In the rows, 128 means zero.
One turn sends every row of this set to another row. A few are shown first. Where does it send the rows asked after them?
Besef: [131 100 136 142  97 153 103 112 115 139 102 144 147 109 110 121 144 128
 137 108 152]
bupi: [132  87 140 138  92 140 103 118 105 144 116 148 152 106 111 125 154 133
 125 122 144]
mem: [158  91 131 137 151 122 130 101 144 118 135 160 142 120  99 104 128 128
 126 120  86]
zom: [148 107 124 138 145 122 146 150 163 146 145 134 158 106 123 139 137 122
 121 118 119]
meba: [152 124 129 134 138 121 136 144 165 125 147 135 164  97 107 130 147 116
 112 128 114]
gud: [125  86 150 147  96 147 101 125 115 137 107 145 151 113 118 124 145 132
 130 113 145]
rivon: [161  95 124 125 148 118 118 100 149 114 141 166 132 106 109 103 132 121
 134 115  96]
ter: [151  89 126 132 144 123 128 101 150 105 145 161 152 103 104 106 132 100
 120 110  95]
kav: [138 111 105 148  84 136 128 133 142 111 107 155 134 131 149 116 134 119
 147 125 142]
Nokef: [129  86 131 147 101 148  97 123 114 137 105 143 141  99 117 126 153 130
 130 103 143]
Larig: [141  92 152 135  95 149 113 136 107 135 110 151 144 104 109 109 142 136
 117 106 146]
Badi: [164 116 126 144 142 113 133 155 165 129 134 131 156 100 106 132 147 129
 122 117 118]
vog: [153 129 124 146 146 111 140 146 158 139 147 131 146 105 106 124 156 130
 116 129 117]
vikuz: [127  99 116 144  82 140 125 132 146 109 104 150 136 134 152 115 139 123
 139 129 125]
bovep: [133  94 121 165 140 141 114 120 126  97 127 158 160 123 116 120 104 147
 144 107 100]
nuf: [155  76 129 128 144 137 134  99 153 128 140 164 150 112 102 110 128 122
 138 122  93]
Pof: [112 129 139 150 105 133 121 133 143 103 147 160 148 126 139 108 123 148
 131 137 105]
kiru: [125 108 104 133  80 129 129 125 139 116 112 147 129 135 152 113 138 122
 131 121 121]
demer: [141 108 108 143  76 137 127 140 126 122 110 145 139 128 145 101 128 126
 147 117 118]
dubid: [154 120 128 149 146 107 143 150 153 138 140 136 150 103 109 134 141 136
 112 123 109]
rezat: [136  94 130 154  94 150 103 124 109 153 104 139 144 103 114 110 141 130
 135 114 135]
leruf: [157 129 129 139 147 112 128 148 152 144 148 146 152 105 114 127 149 121
 121 121 117]
sovod: [133 126 119 173 146 152 121 145 138 123 119 135 158 110 117 130 130 157
 133 129 113]
Zeza: [163  87 131 135 143 111 126 102 140 115 149 160 140 115  96 103 128 117
 129 110  97]
zurel: [137 105 110 137  80 140 121 136 140 110 108 151 142 137 146 116 145 122
 148 127 121]
rodu: [139 103 115 143  87 142 134 140 133 109 107 159 124 131 148  96 137 116
 122 129 124]
Sul: [156  86 129 140 152 126 122 106 146 112 133 163 141 120  98 100 138 111
 135 115  91]
riv: [104 105 151 165 128 137 101 123 125 125 149 155 142 101 125 116 127 146
 118 116 121]

meba moves to rezat
vikuz moves to dubid
Now these:
rodu moves to zom
Pof moves to sovod
vog moves to Nokef
bupi moves to Sul
Besef moves to rivon

One turn sends every row of this set to another row. A few are shown first. Where does it send the rows asked after them?
veg: [124 109 108 117 163 132 145 136 127 152 133 155]
suru: [115 146  96 110 135 120 144 128 117 121 151 152]
fekiv: [122 154 103 118 162  91 130 134 125 133 126 135]
lunek: [107 115 137 101 149 144 103 165 122 151 136 119]
Falel: [126 126 104 136 143 123 117 102 118 135 121 114]
les: [ 99 157  97 110 150 103 100 139 120 135 159 123]
dadaz: [113 128 134 126 145 142 126 137  95 140 160 113]
mula: [ 95 125  98 111 146 118 140 137 111 139 126 163]
Duza: [128 151 131  91 137 141 112 155 145 137 133 123]
negi: [119 153 102 127 165 103 129 133 117 147 162 114]
zug: [101 130 110 102 155 113  99 156 142 168 121 120]
puroz: [133 162 102 121 135 138 130 154 124 154 114 127]
binuk: [ 96 123  85 122 159 121 110 158 108 163 147 130]
Far: [128 145 118 106 154 112 135 118 138 125 145 151]
vilan: [115 133 136  98 145 134  97 160 125 136 146 106]
suro: [ 89 131 129  87 140 108  98 138 138 137 135 134]
rabar: [114 150 110 118 168 123 131 125 141 168 158 129]
fabul: [120 125 134 104 158 117 112 134 137 144 165 107]
gerub: [110 122 142  93 143 134 104 158 128 132 121 131]
numel: [119 116  96 132 132 132 118 110 111 132 120 127]
Zeseb: [116 122  88 139 139 129 111 116 111 148 120 113]
tefer: [ 89 136 145 120 157 118 112 134 106 151 119 128]
zonav: [133 123 107 125 177  98 118 147 120 138 128 129]
zat: [110 135  92 130 131 122 104 110 113 134 121 117]
Lar: [116 136  90 127 160 128 149 141 123 168 140 139]
fonoz: [107 138 101 133 141 127 110 100 122 152 127 112]
Zibuk: [ 91 122  98 120 150 131 139 136 102 154 161 142]
koz: [113 131 128  93 130 151 109 160 126 137 150 121]
Dar: [ 89 109 130  98 148 135 115 138 133 161 156 129]
Tel: [100 130  91 130 129 136 111 106 115 150 125 123]
Tal: [125 143 126 100 142 150 112 161 140 155 145 111]
Kulaf: [ 90 143  97 102 137 136 126 128 125 149 163 151]
tokiv: [100 131 103 130 175 103 126 142 112 165 136 127]
Lak: [ 97 141 111 112 150  95 120 129 104 118 147 138]
Merot: [108 116  96 109 145 111 113 151 105 120 133 151]
zur: [142 137 102  98 138 111 112 158 144 133 128 122]
Babin: [ 92 144 129 115 147 126 118 141 116 158 100 142]
Keden: [110 134 105 128 133 130 117  93 122 137 127 126]
nekir: [113 161 114 114 138 124 121 147 125 149  97 140]
lan: [ 93 127 148 118 148 128 117 130  96 136 143 124]
fut: [134 145 119 124 135 139 129 143 103 132 159 110]
Vib: [130 115 122  93 131 135 127 139 133 125 162 130]
Tapaf: [116 121 104 135 141 137 124  99 120 150 125 122]
kefor: [122 134 140 101 156 131 107 159 141 150 116 120]
degu: [137 152 103 120 126 146 136 150 112 139 140 124]
ronod: [141 115 104 108 146 137 129 157 140 158 148 117]
Kupu: [109 121  97  93 129 130 115 161 138 150 117 145]
pogas: [120 131 132  94 140 150 119 159 143 154 121 134]

koz moves to Tal
Tapaf moves to Falel
Now these:
degu moves to puroz
fekiv moves to mula
ronod moves to zur
les moves to Kulaf

One turn sends every row of this set to another row. A few are shown first. Where does it send the rows asked after them?
gaba: [178 126 120 136 108 106 141 146 108 119 117 125 113 104 146 146 153 129]
sov: [148 122 109 107 141 145 126 156 104  95 117 113 141 108 144 121 147 132]
taga: [160 157 130 128 101 155 119 120 126 122 114 114 128 122 139 121 135 110]
Nakuf: [144 121 146 131 125 135 104 120 120 145 123 135 128  87 135 119 119 163]
linuk: [145 146 150 131 124 134 114 128 108 103 113 150 116 100 144 182 130 122]
zigi: [145 136 123  80 123 138 142 145 128 108 116 151 123 134 144 148 132 120]
nagav: [145 117 122  96 128 128 123 155 134 131 129 145 124 102 130 150 119 169]
Gedup: [136 145 139 112 132 147 106 113 112 114 113  98 130  79 125 166 138 127]
ripal: [122 129 159 131 130 112 143 145 115 160 134 126 131 111 160 132 123 120]
vovol: [140 130  90 131 139 123 113 124  98 106 109 142 134  91 142 136 128 109]
beli: [161 125 121 127 109 148 118 123 144 115 138 121 157 108 136 140 114 147]
zuda: [116 130 124 117 138 119 147 158 124 142 140 124 142 118 158 135 118 113]
Lele: [117 143 147 135 128 131 135 133 131 144 139 118 152 109 158 143 116 107]
Liso: [161 103 152  92 125 116 133 120 111 117 114 122 120 102 146 147 156 134]
Gifas: [133 140 136  97 126 120 122 116 110 154  97 143  98  97 131 125 139 122]

ripal moves to zuda
Nakuf moves to nagav
Now these:
Gedup moves to Liso
taga moves to Gifas
gaba moves to vovol

One turn sends every row of this set to another row. A few are shown first. Where does it send the rows asked after them?
Roz: [125 140 125 143 144 147 129 120 138 123 121 141  86 153]
Gena: [131 142 130 178 135 130 154 142 134  86 116 109 113 163]
kilab: [114 138 128 155 128 164 140 146 147 102 100 157 121 146]
Nus: [119 110 121 125 122 107 119 134 119 121 111 131 150 160]
mos: [111 136 149 146 126 146  99 140 113 105  99 107 129 158]
gal: [125 139 118 160 104 138 143 148 113 105 145 126 105 139]
riged: [ 94 115 147 154 124 129 102 146 122 103 105 105 135 147]
vez: [ 85 114 143 136 122 148 130 143 124  85 105 120 125 124]
vurad: [135 100 110 130 131 120 144 159 126  83 123 131 110 159]
lolan: [124 133 136 157 151 152 118 130 144 129 115 153 106 159]
Rika: [119 133 114 140 105 100 138 148 138  99 116 110 108 145]
Gikim: [112 116 140 144 119 153 138 132 126  91 129 106 146 178]
Ber: [117 114 142 142 161 140 157 143 137 124 116 126 118 118]
podu: [129 116 114 138 113 107 127 141 125 117 114 123 157 159]
bisug: [136 151 133 151 153 135 139 141 106 107 117  99 134 146]
dod: [112 112 102 156 123 120 134 127 145 122 110 148 125 174]
garod: [117 121  93 142 152 166 137 136 119 123 123 127 121 153]
fole: [ 96  94 131 139 139 134 115 114 126 115 110 135 120 164]
sedi: [112 104 143 165 135 124 156 161 148  97 102 121 124 130]
sif: [117 102 106 161 127 131 140 122 150 115 117 150 108 169]
zifan: [127 130 145 156 122 158 130 139 110 102 143 142  95 149]
Bedoz: [124 122 134 155 165 134 142 135 114  89 117 109  92 142]
Fanoz: [126 132 136 154 113 145 117 161  92  98 131 123 117 140]
vutuf: [121 126 157 158 142 147 145 153 138 118 104 124 152 141]
Kifal: [125 139 129 117 120 126 152 147 137 105 120 139 133 123]
Sukib: [104  93 138 132 146 142 110 117 113 116 115 128 128 156]
diza: [126 126 120 137 118  97 144 141 146 116 131 126 114 135]

Gikim moves to vurad
diza moves to lolan
Now these:
zifan moves to Fanoz
kilab moves to vez
Roz moves to mos
bisug moves to Gena
podu moves to sif
Nus moves to dod
sedi moves to Ber

